[  5  -8 -32 -13  31   3 -11  20  17   1 -25   7   9 -52  21   6  -2   0
   3  15  12   5   7  -7 -11] -> L
[  0  -1 -38  -1  26  -4  -8  24  14   1 -24   0   9  13  21   0   3   6
   8  16   7   8   7   1 -11] -> U
[  4  -6 -31  12  22   2 -14  21  13   6 -26   7   7  49  21   5   6   5
   3  17   1   8   3  -2 -17] -> J
[  4  -4 -30  -1  20   4 -13  28  14   0 -23   6   7  -4  21   0   5  14
   5  12   8   5   7   3 -12] -> A
[  4  -5 -30   4  20   4 -13  28  14   2 -23   6   7 -36  21   0   5  14
   5  12   8   5   7   3 -12] -> W
diff U: [  0  -1 -38  -1  26  -4  -8  24  14   1 -24   0   9  13  21   0   3   6
   8  16   7   8   6   1 -11] => 23, [7]
diff A: [  4  -4 -30  -1  20   4 -13  28  14   0 -23   6   7  -3  21   0   5  14
   5  12   8   5   7   3 -12] => 14, [-4]
diff W: [  4  -5 -30   4  20   4 -13  28  14   2 -23   6   7 -36  21   0   5  14
   5  12   8   6   7   3 -12] => 22, [5]

[  6  -9 -19 -26 -42  18 -28] -> R
[-22 -18  38   3 -12   7  23] -> S
[-38  -7  27   8  -7  -4   3] -> P
[ 35  16   1  -6 -21 -32  12] -> X
[ 27  21 -22   0 -15   7   8] -> V
[-22  25  -2  -8 -24  19 -16] -> K
[ 35  17  -2  -8 -23 -30  13] -> T
[-41  -4  22   8  -7  -6   0] -> F
diff V: [ 27  20 -22   0 -15   7   8] => 2, [21]
diff S: [-22 -18  38   4 -12   7  23] => 4, [3]
diff F: [-41  -4  22   8  -7  -6  -1] => 7, [0]

[ -4   0   3  19  15  12  -7   3  -4   4   6   8  15   4  15  10   1   7
  19  -5   3   6  -5   5   4  18  -8   5 -13  -9  -1   3  11  14  -4   5
   1  25  -6   2  -8 -15  -6   9 -16  -8   0   0  -2  13   0   0  22  10
  -6   8  22   3] : Q
[ -8 -14  -5   0  -2 -12   0 -13 -10 -15 -15  -1   0  -1  -6 -13   5   3
 -16  -3  -7   6  -5  -2  -5  -3   7   9  -1  -2   7  -1  -4  -4 -10  -8
  13  -1  -6   5   2   3  -3   6 -12   3   2  13  -2  -4   8  -9   9  13
  15 -21   2   5] : M
[ -3  -1 -16   2  -5 -31  21  -5   8  20  -8 -18  -2 -21 -18  10  27 -14
 -11   4   8   8 -20 -29   9   1  -7  14 -16  21 -11  -7  12   1  10   3
   6 -17  -4  16 -21  27 -33  15 -10  20 -40   1   8  10  11 -15   3  22
 -12  -4   2  14] : N
[ -4   0   3  19  15  12  -7   3  -4   4   6   8  15   4  15  10   1   7
  19  -5   3   6  -5   5   4  18  -8   5 -13  -9  -1   3  11  14  -4   5
   1  25  -6   2  -8 -15  -6   9 -16  -8   0   0  -2  13   0   0  22  -6
 -15   4  -4  14] : C
[ -6   6  -2  41  27  23 -11   8 -14   8  11  17  27  13  32  25   1  15
  37 -11  12   6 -12   5   9  34 -16  10 -21 -11  -1   3  23  20  -9   8
  -1  48 -12   7 -17 -26 -15  16 -29 -17  -3  -2  -8  25   3  -3  44 -20
 -31   4  -7  29] : E
diff C: [ -4   0   3  19  15  12  -7   3  -4   4   6   8  15   4  15  10   1   7
  19  -5   3   6  -5   5   4  18  -8   5 -13  -9  -1   3  11  14  -4   5
   1  25  -6   2  -8 -15  -6   9 -16  -8   0   0  -2  13   0   0  22  -6
 -15   4  -5  14] => 57, [-4]
diff E: [ -6   6  -2  41  27  23 -11   8 -14   8  11  17  27  13  32  25   1  15
  37 -11  12   6 -12   5   9  34 -16  10 -21 -11  -1   3  23  20  -9   8
  -1  48 -12   7 -17 -26 -15  16 -29 -17  -3  -2  -8  25   3  -3  44 -20
 -31   4  -7  28] => 58, [29]
diff N: [ -3  -1 -16   2  -5 -31  21  -5   8  20  -8 -18  -2 -21 -18  10  27 -14
 -11   4   8   8 -20 -29   9   2  -7  14 -16  21 -11  -7  12   1  10   3
   6 -17  -4  16 -21  27 -33  15 -10  20 -40   1   8  10  11 -15   3  22
 -12  -4   2  14] => 26, [1]
diff Q: [ -4   0   3  19  15  12  -7   3  -4   4   5   8  15   4  15  10   1   7
  19  -5   3   6  -5   5   4  18  -8   5 -13  -9  -1   3  11  14  -4   5
   1  25  -6   2  -8 -15  -6   9 -16  -8   0   0  -2  13   0   0  22  10
  -6   8  22   3] => 11, [6]
diff Q: [ -4   0   3  19  15  12  -7   3  -4   4   6   8  15   4  15  10   1   7
  19  -5   3   6  -5   5   4  18  -8   5 -13  -9  -1   3  11  14  -4   5
   1  25  -6   2  -9 -15  -6   9 -16  -8   0   0  -2  13   0   0  22  10
  -6   8  22   3] => 41, [-8]

[  1 -39  -6   4  -4 -27  11 -12 -24  -5 -13 -12 -10  -9 -18  -4   8  12
  17 -24 -20   0   7 -13  -3 -10 -14 -16  10   0  -3  29   5 -15  28  15
  -5  13] -> G
[  4  36   0  13 -11  30  -2  28  -4   1  24  13  22  11  -6   8  -5   0
   8  25  10   7   4  13   2  -5  -2 -13   7 -11 -13 -18   3 -15 -32 -26
 -12   4] -> Y
[  6  13 -18   6 -21  32  -1  22 -17  -3  17  -3   4 -14 -17  -6   0   8
  20   9  -1  10  19   4   4  -6  -4  -1  15 -26 -17  10   4 -32 -33 -10
  -7  20] -> H
diff Y: [  4  36   0  12 -11  30  -2  28  -4   1  24  13  22  11  -6   8  -5   0
   8  25  10   7   4  13   2  -5  -2 -13   7 -11 -13 -18   3 -15 -32 -26
 -12   4] => 4, [13]
diff Y: [  4  36   0  14 -11  30  -2  28  -4   1  24  13  22  11  -6   8  -5   0
   8  25  10   7   4  13   2  -5  -2 -13   7 -11 -13 -18   3 -15 -32 -26
 -12   4] => 4, [13]
diff Y: [  4  36   0  13 -11  30  -2  28  -4   1  24  13  22  12  -6   8  -5   0
   8  25  10   7   4  13   2  -5  -2 -13   7 -11 -13 -18   3 -15 -32 -26
 -12   4] => 14, [11]
diff H: [  6  13 -18   6 -21  32  -2  22 -17  -3  17  -3   4 -14 -17  -6   0   8
  20   9  -1  10  19   4   4  -6  -4  -1  15 -26 -17  10   4 -32 -33 -10
  -7  20] => 7, [-1]
diff H: [  6  13 -18   6 -21  32  -1  22 -17  -3  17  -3   4 -14 -17  -6   0   8
  20   9  -1  10  19   4   4  -6  -4  -1  15 -25 -17  10   4 -32 -33 -10
  -7  20] => 30, [-26]
diff H: [  6  13 -18   6 -21  32  -1  22 -17  -3  17  -3   4 -14 -17  -6   0   8
  20   8  -1  10  19   4   4  -6  -4  -1  15 -26 -17  10   4 -32 -33 -10
  -7  20] => 20, [9]
diff H: [  6  13 -18   6 -20  32  -1  22 -17  -3  17  -3   4 -14 -17  -6   0   8
  20   9  -1  10  19   4   4  -6  -4  -1  15 -26 -17  10   4 -32 -33 -10
  -7  20] => 5, [-21]

[ 18   9 -16  -1   4   3 -19  -9   4   4   0  -4   2  15 -11 -13  -3  12
   9  -8] : tunam
[ 13  -7 -41 -14  -7 -11 -13 -25  20 -23  17  13  11  10  -4 -23  -8  -5
 -21 -29] : Kis
[  8   7  -2  -8  -6   3 -13  -1   7  -1 -19  16  14   0   4   5  -4  17
   0   8] : zib
[ 21   4 -20  -4  -5   7 -14 -19  10  -2   6   0   6  16 -16 -18  -2   2
  -1 -12] : lidal
[ -9   2  14  -3  -7   3   3  12  -4   3 -11   9   5 -11  10  15   0   1
  -1  12] : zona
diff tunam: [ 18   9 -16  -1   4   3 -19  -9   4   4   0  -4   2  15 -11 -13  -3  12
   8  -8] => 19, [9]
diff tunam: [ 18   9 -17  -1   4   3 -19  -9   4   4   0  -4   2  15 -11 -13  -3  12
   9  -8] => 3, [-16]

[ 17  24  -6  23   0  -5 -10 -20 -25 -21   7] : fakon
[ -2   6 -10  17   5   6 -11  -2 -22 -18   3] : bupu
[ -8 -11  -3 -12   5   7   2  15  13   8  -4] : damu
[  1  13 -14  24   9   8 -18   0 -30 -20   4] : meke
[-26 -21  -2  -2   2  13   0  18  -9  -1  -5] : Med
[-24 -28   5 -22  -1   5  11  20  16  17  -6] : bodop
[ 11  -4   9 -29  -7 -14  19  -9  39  17   1] : Nar
[-15 -21  12 -17  -5   0  12  14  18  21  -6] : soge
[-10 -16   9 -17  -6   1  11   7  17  16  -8] : galar
[ 5  3  7 -1 -4 -2  2  0  5  9 -3] : Taz
[ 15  25  -9  31   3  -3 -15 -17 -33 -26  10] : ganek
diff fakon: [ 17  24  -6  22   0  -5 -10 -20 -25 -21   7] => 4, [23]
diff Taz: [ 5  4  7 -1 -4 -2  2  0  5  9 -3] => 2, [3]
diff Taz: [ 5  3  7 -1 -3 -2  2  0  5  9 -3] => 5, [-4]
diff soge: [-16 -21  12 -17  -5   0  12  14  18  21  -6] => 1, [-15]
diff bupu: [ -2   6 -10  17   5   6 -11  -2 -21 -18   3] => 9, [-22]

[-33  33  10  -7 -16  11 -27  29  -8 -26 -14 -15  19   9   4  11 -27  10
 -34  -5   3 -11 -38  41  18  39  31   8  -9  -6 -39 -42 -12  39   7 -31
   5 -21  36 -16 -24   9 -38 -13 -41 -33 -19]  Lof
[-10  20 -27 -20  27   0 -16 -11   8   7  27  15 -37  12 -24  37 -37   4
 -33 -14 -19 -31  13 -14 -28   1  21  39  15 -10  36   1 -11 -32 -35  -2
 -34  -2 -14  11  -1  11  -7 -10   8  24   7]  rep
[-10  20 -27 -20  27   0 -16 -11   8   7  17  15 -37  12 -24  37 -37   4
 -33 -14 -19 -31  13 -14 -28   1  -9  39  14 -10  36   1 -11 -32 -35  -2
 -34  -2 -14  11  -1  11  -7 -10   8  24   7]  feme
[-13 -38  13   9  32  -8  -8 -39  38 -11 -38 -35 -39  35 -15 -12  15 -20
 -11  17  38  14 -13  13  22 -12  26  29  -4 -22  15 -24  26 -27 -19 -22
  10 -15 -15 -20   6 -41 -28   5 -11   8  39]  mani
[ -8 -32  37  30   5  23  -1 -28 -40  23 -16  13  22  35 -11  41 -13  -8
  22 -18  16  39  28 -19 -22  25   6  27  -5  27  25  27 -18  14   6  -3
 -24  -5  16  19  -4 -22  -6 -34 -15 -28   6]  Tumag
[-13 -38  13   9  32  -8  -8 -39  38 -11 -38 -35 -39  35 -15 -12  11 -20
 -11  17  31  14 -13  13  22 -12  26  29  -4  -1  15 -24  26 -27 -19 -22
  10 -15 -15 -20   6 -41 -28   5 -11   8  39]  rolo
[ -8 -32  37  30   5  23   1 -28 -40  23 -16  13  22  35 -11  41 -13  -8
 -34 -18  16  39  28 -19 -22  25  21  27  -5  27  25  27 -18  14   6  -3
 -24  -5  16  19  -4 -22  -6 -34   9 -28   6]  tuda
[-21 -28  37   6  23  28  39  18   2  33  11  19  32 -28  18  28  34  34
   8  27  38  12  -9  -9  -4  26 -36 -36  17   2 -30  35  36   0 -38  38
  10  13  33  -6  39 -11   6   0  38  41 -27]  luni
diff Tumag: [ -8 -32  37  30   5  23  -1 -28 -40  23 -16  13  22  35 -11  41 -13  -8
  22 -18  16  39  28 -19 -22  25   6  27  -5  27  25  27 -18  14   6  -3
 -24  -6  16  19  -4 -22  -6 -34 -15 -28   6] => 38, [-5]
diff Tumag: [ -8 -32  37  30   5  23  -1 -28 -40  23 -16  13  22  35 -11  41 -13  -8
  22 -18  16  39  28 -19 -22  25   6  27  -5  27  25  27 -18  14   6  -3
 -24  -5  16  19  -4 -22  -6 -34 -15 -28   7] => 47, [6]
diff rolo: [-13 -38  13   9  32  -8  -8 -39  38 -11 -38 -35 -39  35 -15 -12  11 -20
 -11  17  31  14 -13  13  22 -12  26  29  -4  -1  15 -24  26 -27 -19 -22
  10 -15 -15 -20   6 -41 -29   5 -11   8  39] => 43, [-28]
diff feme: [-10  20 -27 -20  27   0 -16 -11   8   7  17  15 -37  12 -24  37 -37   4
 -33 -14 -19 -31  13 -14 -28   1  -9  39  14 -10  36   1 -11 -32 -34  -2
 -34  -2 -14  11  -1  11  -7 -10   8  24   7] => 35, [-35]
diff Lof: [-33  33  10  -7 -16  11 -27  29  -8 -26 -14 -15  19   9   4  11 -27  10
 -34  -5   3 -11 -38  41  18  39  31   8  -9  -6 -39 -42 -12  39   7 -31
   5 -21  36 -16 -24   9 -38 -14 -41 -33 -19] => 44, [-13]

[-23 -30  -7  45 -23  16   0  -2] = gotu
[  9  23   1 -39  16 -16 -19  -5] = zok
[  6  29   8 -13   6  -8  -3 -10] = Lukeg
[-16  30  17  -7   3  17 -10  11] = kibu
[ 14 -39 -22  24 -11 -26  13 -15] = Fumeb
[ 11  18  -4 -12   6 -30 -13 -26] = Fev
diff kibu: [-16  30  17  -7   3  17 -10  10] => 8, [11]
diff gotu: [-24 -30  -7  45 -23  16   0  -2] => 1, [-23]
diff gotu: [-23 -30  -7  45 -22  16   0  -2] => 5, [-23]

[ -4  -6 -22  -1   1   6 -14  -7 -21   2  23 -17   5  -9  -5   6 -21 -13
   1  -9  14   0 -11  -3   4 -24  26  11 -18   1  36  21  -5  -8 -13  31
 -12  18  -9  31 -14 -25 -11  -7]  donok
[  1  23  28  -4  -4  30  27   7  10 -19  10 -15  19  19  -8 -36  16   7
 -17  -4 -21  15  22  31   2  20 -20   2 -19   7  -2  -7  12   6   7 -17
  -3  12 -25  -3  -6 -26  20  -7]  luvi
[-12 -25   3 -12  22 -20 -16 -18  17  18  -9  21 -31  -9   0  14  31 -10
 -10  14  -3  14 -19 -21 -16  12   1   1  34  -6  -6   1  -5   7   4  13
   0  -9  21 -21  -4   4  -4  22]  pel
[  6 -14  39   4  -2  -1   7 -19  17   8  17  -9  25 -13 -22 -24  13   0
 -10  -8 -14  29  -5  -6  11  34   4  -4  11  22 -17 -16  23 -17  20  -3
  17   5 -29   8  -9 -20  -1   1]  guba
[-30  16 -10  -9  -5   6  10  25   2  -5 -26  14 -19   1  20 -19 -15  14
  14  11   1   1  -1 -15  -2  -7 -39   9  -6 -30  23  11  21  -8 -13 -17
  -9  -8   8 -28  12  16 -10  -3]  dofa
[-10 -26 -16  18   8 -22  -8 -11  21   5 -25   2   8 -27  15 -16 -18  19
   9   8 -15   0 -18 -19   7  27   5   7  12 -18   7   6  28 -19  -8  -9
  18 -14 -12 -14  10 -18 -10   9]  silag
[-40 -24  -7  22  -8 -16  -6  26 -25  -5   4  17 -17 -10 -26   9  -8 -19
 -15  17  13  -2  -4  -9 -12  10 -16  33   9   6  -7  -2  -1   1 -23  14
  -2  21   0 -25  10  23  17   0]  kireb
[  2   3 -14   8  11  33  -9 -12  -7 -25  26 -17 -15  41   0  -7  22 -19
  -7  14   6 -20  17  29  -4 -19  18   7 -19   4  23   6   0  15 -23  26
 -11  10  -2  18  -2  -8   3  -7]  rinur
diff dofa: [-30  16 -10  -9  -5   6  10  25   2  -5 -26  14 -19   1  20 -19 -15  14
  14  11   1   1  -1 -15  -2  -7 -39   9  -6 -30  23  11  21  -8 -13 -17
  -9  -8   8 -29  12  16 -10  -3] => 40, [-28]
diff silag: [-10 -26 -16  18   8 -22  -8 -11  21   5 -25   2   8 -27  15 -16 -18  19
   9   8 -15   0 -18 -19   7  27   5   7  12 -18   7   6  28 -19  -8  -9
  18 -14 -12 -15  10 -18 -10   9] => 40, [-14]
diff kireb: [-40 -24  -7  22  -8 -16  -6  26 -25  -5   4  17 -17 -10 -26   9  -8 -19
 -15  17  13  -2  -4  -9 -12  10 -16  32   9   6  -7  -2  -1   1 -23  14
  -2  21   0 -25  10  23  17   0] => 28, [33]
diff donok: [ -4  -6 -22  -1   1   6 -14  -7 -21   2  23 -17   5  -9  -5   6 -21 -13
   1  -9  14   0 -11  -3   4 -24  26  11 -18   1  36  21  -5  -8 -13  31
 -12  18  -9  31 -14 -24 -11  -7] => 42, [-25]

